128 stands for zero in the data rows.
Here are some points:
[196 207 133 164 140 152 212 149 131 160 117 137 113  54 126 124 126 209
 149 127 127 160 156  69 114  85 155  99 126 100 155 108 144  82  54 160
 115  89 158 115 111  83]
[136  60 133 167 139  78 148 143  83 105 102 132 168 240 121 177 103  90
 101  50 106  80 138 132  99 166 124  78 186 127 100  57  90 234 215 173
 102 122 130 142 120 154]
[110 155 106 139 129  91 104 170 185 151 141 118  70  62 163  94 112  99
  93 119  62 124 118 181 161  98 130 143  72 136 113 172 158 128 130  96
 119 103 148 137 119 141]
[ 98  32  85 169 167  75 104 122  81 130 131 113  93 142 142 133  67  79
 164  90 171  21  91  94 187 143 106 160 127 143  91 103  99 164 180 125
 126 176  72  86 120 171]
[176 196 180  76 120 168 111 128 182  84 147 128 153  63 165 116 148 141
 151 124 156 208 171 104 101  81 175 152 146 116 133 137 114  84  82 130
  80 106 138 101 105 147]
[109 206 174 128 127 155  78 187 133 101 142 138  58  46 108 132 109 131
  93 140 132 107 126 136  82 144 146  88 120 139  80 223 188  95 151  94
  99  76 128 201 156  61]
[108   0  32 212 105  28  83  91  24  92 186 115 239 232  93  82  61 125
 108 107 209  50 225  62  85 126  88  85 212 117 121   0  12 220 126 180
 100 157 138 104 222 153]
[ 96   0 130 223  79  30 127 116   0 115 142 148 204 255 107  86  48 109
 101  30 177  47 224  22  84 208  54   3 189 127 100   0   0 216 189 205
 159 244 131 147 201 154]
[184 161 162  97 155 180 101 120 118 131 182 122 173  87  58 143 129 125
 107 189 165 177 157 107 121  56 159  92 127  76 181 141 162 121 102 171
  92 109 119 125 178  49]
[217 182 153 110 159 222 101 149  93  85 165 125  99 107 127 132 108 132
 165 155 131 149  90 135  73  59 209 131 107 114 124 129 129 123  41 120
  68  70 110 134 119  58]
[166  38  87 155 106  63 151 117 104  96 163 140 155 140 115  89  97  73
 144 125 146 121 120 148 105 170 189  77 152 149 162  87 102 208 190 178
 166 133 104  72 110 169]
[ 78   0  84 196 112   0 106  68   0  77 181 155 207 255 132 132  38 108
 123   0 208  66 231  72  58 153  18 130 156 177 115   0   0 254 138 159
 120 231 127  74 209 191]
[139 120 143  77 104 216 151 127 173  77 127 122 222 134 113 106 127  89
 135 223 114 185 189 160  76 116 137  35 144 160 120 168 134 156 140 194
 154  91 148 118 164  91]
[102 182 141 100 121  77 192 158 112 171  83  98  89 113 122 110 172 135
 128 134 112  78 103 128 211 115 167 131 117 158 132 123 169  63 143 123
 137 127 109 148 112 215]
[114   0 101 184 147  34  59 119   1  87 199 128 227 255 131 103  39 139
 106  38 213  95 226  21  97 150  57  88 155 150  81  16  25 218 204 174
 115 227 135 105 197 219]
[ 81 174 144  96 150 125 152 177 157 139  77 131  36 102 134 143 127 145
 125 130  92 145  83 229 141 155 108 159  92 119 111 152 134  80 100 104
 136 123 159 171  82  67]
[126 180 149 137 137 153 106  93 110 150 122 124 101  68  96 136 106 180
 137 163 157 131 113 134 123  74 144 137 185 115 160 190 141 113  59 134
  98 145 134 117  92  72]
[130  76 110 167 114  77  96 118  79  99 142 143 215 174 114 136  80  42
 146 114 169  90 171 111  46 163 227 110 191  98 109  53 121 213 176 233
 119 159 100 121 181 167]
[ 53 141  91  99 150 108  93 166 177 126 137 113  22  47 177 139 107  79
 116 102  41 132  52 144 206 180  77 138  51 132  97 146 159 145 137  29
 149  45 104 169  80 171]
[129 168 116 144 144 150 160 112 161 231  68 114  84 107 110 143 147 142
  80 187 110 113  72 185 152 115 147 153  81 142 173 160 127  94 132  93
 140 164 136 137  87 101]
[ 65 138 106 142 166  89 139 161 152 122  73 126  88  93 108  83 164 143
 109 140  71 101 111 103 178 182 161 166 116 138  85 170 174 110 153  84
 144 148  98 125  73 160]
[178 178 173  56 128 244 112 137 172 126 181 152 128 131 112 129 160 134
 171 247 119 193 102  99 121  58 162 167 170 147 129 129 145 114  95 159
  97  64 123 106 118  50]
[197 251 233  91  69 187 164 183 140 123 131 118 146 100 109 156 132  53
 139 201  77 181  96 167 101 101 207  84 172 143  98 139 143 123 137 154
 109 115 159 150 129 168]
[115 148 126  90 145 117 206 166 175 203  93 113 116  90 107 112 152 121
 137 125 113 152 148 178 209 150  84 146  82 134 132 160 220  79 116 105
 145 168 151  90 113 121]
[135 129 144 112 119 175  95  91 149 122 143  88 146 101  94 116 125 159
 118 127 174 144 124  48 120  35 148 117 171 115 118 144 137  93  52 135
  96  93 150 176 179  81]
Here are 10 more points, each followed by its number:
[ 98 113  97 130 109  89 162  78 203 173  68  98 100 106 137 170 135 134
  94 119 145  66 134 163 193 197  71 182  89 122 197 180 168 120 135  70
 137 165 113  93 138 150] 0
[ 95 162 129 106 203 126 118 182 148 116 129 109  85 103 147 115 106 139
 102 112  70 151 113 121 150 131 143 110  96 148 127 165 172 114 119  90
 194 123 152 164 131 118] 1
[144  87 108 205 136  76 143 151  80 142 133 144 104 214 119 122 103  78
 129 109 163  45 112 128 121 155 152 128 119 122  95  98 163 194 222 118
 138 178  84 175 113 157] 2
[ 32 154  95 132 143 107  85  66 116 179  64 143  52 102 151 161 214 170
 119 130 133 129 118 195 140 173  87 111  64 102 126 179 138  38 102  50
 148 155 105 163 136 112] 3
[129   0  66 180 158  19  50  86  17  49 164 120 182 216 167  90   4 152
  95  55 200  90 205  58 121 161  48  97 160 121 145  32   0 234 168 121
 115 188 121 118 190 213] 4
[168  32 165 192 140  75  80  58  40  34 172 163 255 244  99 100  36  82
 112  58 167  91 210  57  64 120  99 114 167 140 124   0  34 159 163 171
 110 171 147 117 210 209] 5
[116 113  91  97 117 123 135  95 148 103 142 130 123  96  97 140 128 157
 100 133 128 148 105 165 144  93 121 139 149 141 129 173 148 145 145 143
  74 108 134  79 111  93] 6
[145 144 146 142 150  78 177 162 131 175  88 123  62 139 145  81 171  99
  83 149 151 111  74 130 128 123 105 157 131 165 110 153 162  80 122  62
 188 145 149 159  74 163] 7
[ 95 164 110 119 135  56 165 138 191 134  50 111  98 143 148 105 175  98
 141 191  53  95 151 157 160 199 163 165  72 109 139 159 146 129 128 111
 136 123 147 149 110 162] 8
[175 184 228  91 149 231 157 124 187 157 132 109 129 132 125 148 154 170
 118 112 133 174 110 150 115 110 155 154 157 146 191 162 146 106  48 136
  94 101 164 120 158 133] 9
Which three of these numbered points are nearest to each point below, looking only along the 8 directions in which the first points spread most? Their numbers follow each, nearest first.
[120 170 117 159 162 151 125 115 162  87 141 182 147 100  72 162 121 151
 159 117 186 192  96 126  86  55 142 119 135  96 126 177 147 111 130 116
 120  95 143 163 113  91] > 6 9 1
[ 95 130 104  68 142 159 146 147 185 193 104 145  47  98 160 164 166 100
 133 115 107 111  63 141 162 112 117 106  86 113 181 178 169 135 163 115
 164 115  99 150  69 145] > 8 7 1
[164 152 225 103 176 255 128 170 128  96 178 121 113 131 141 187 116 185
 161 179  99 223 139 169  88  79 144 132 132 148 121 115 142  69  86 110
 143  47 117 127 172  35] > 9 6 1
[126  80 141 130  79  38 125 105  45 140 101 113 150 191 147 129 103  93
 120  90 144  71 102 138 120 134 179  95 142 119  59 121 105 228 183 168
 141 123 115 118 134 204] > 2 8 6
[179 100 149 185 146  92 124 166  54  95 162 149 164 208 106 107 130 108
 102 133 170  76 135 132  63 120 224  67 189 141 128  59 123 211 197 179
  97 158 104 128 169 108] > 2 5 6
[195 201 157  93  95 210 190 146 155 126 130 106  64  60 137 180 148 165
 148 148 134 171  48 182 109  79 135 187  57 123 176 152 128 106  76 150
 113  99  86  60 138  84] > 9 6 1
[ 73 206 165 103  96 197 139 140 217 137 107 127  96  97 120 111 159  90
 126 161  90 144 148 169 116 125 126 125  66 145 148 184 164  93 129 105
 164 108 139 168 120  96] > 1 8 6
[ 93 124 147  88 108 159 145 124 167 121  79 118 100 122 132 167 168 111
 119 132  84 112 134 152 114 191 106 132  80 134 118 134 163  87 141 130
 141 127 109 178 167 118] > 1 8 7
[ 84 137  79 112 149 115 100 175 139 135 100 150 114 123 166  95 145  86
 128  95 100 155 131 118 192 104  61 152  89 104 101 153 117  88  80  93
 171 145 116 131 128 157] > 1 7 0
[124   7 103 195  87   0  62 115   0  32 181 120 255 228 115 129 104  70
 163  37 185  96 250  85  51 195  59  98 204 145  65   0   0 255 210 158
  95 195 134  77 206 166] > 5 4 2
[128  55 105 194 132  67 133 135  78  73 150 101 202 235 149 139 106 113
 114 149 160  43 166 141  93 152 135  71 107 155 103  39 102 222 238 171
 141 156 116  85 121 133] > 2 5 4
[168 149 192  86  76 171 168  92 139 140 102 148 128 129 102 150 182 156
 163 161 129 178  84 174 107  72 167 177 126 138 128 143 123  66 109  92
 116 150 114 102 115 113] > 9 6 7
[201 213 135 110 118 223 117 118 240 106 148 147  89  44 147 147 135 120
 124 188 133 157  99 129 125  95 169 158 199  84 148 163 143 134  92 120
  90 107 142 130 125  93] > 9 6 1
[ 47  98  95  97 180 147 154 148 208 207 106  93  40 139 186 158 182 133
  84 107  12 124 126 214 161 163  78 146  96 170 108 169 160  83 156 105
 158 125 146 146 119 135] > 8 0 3
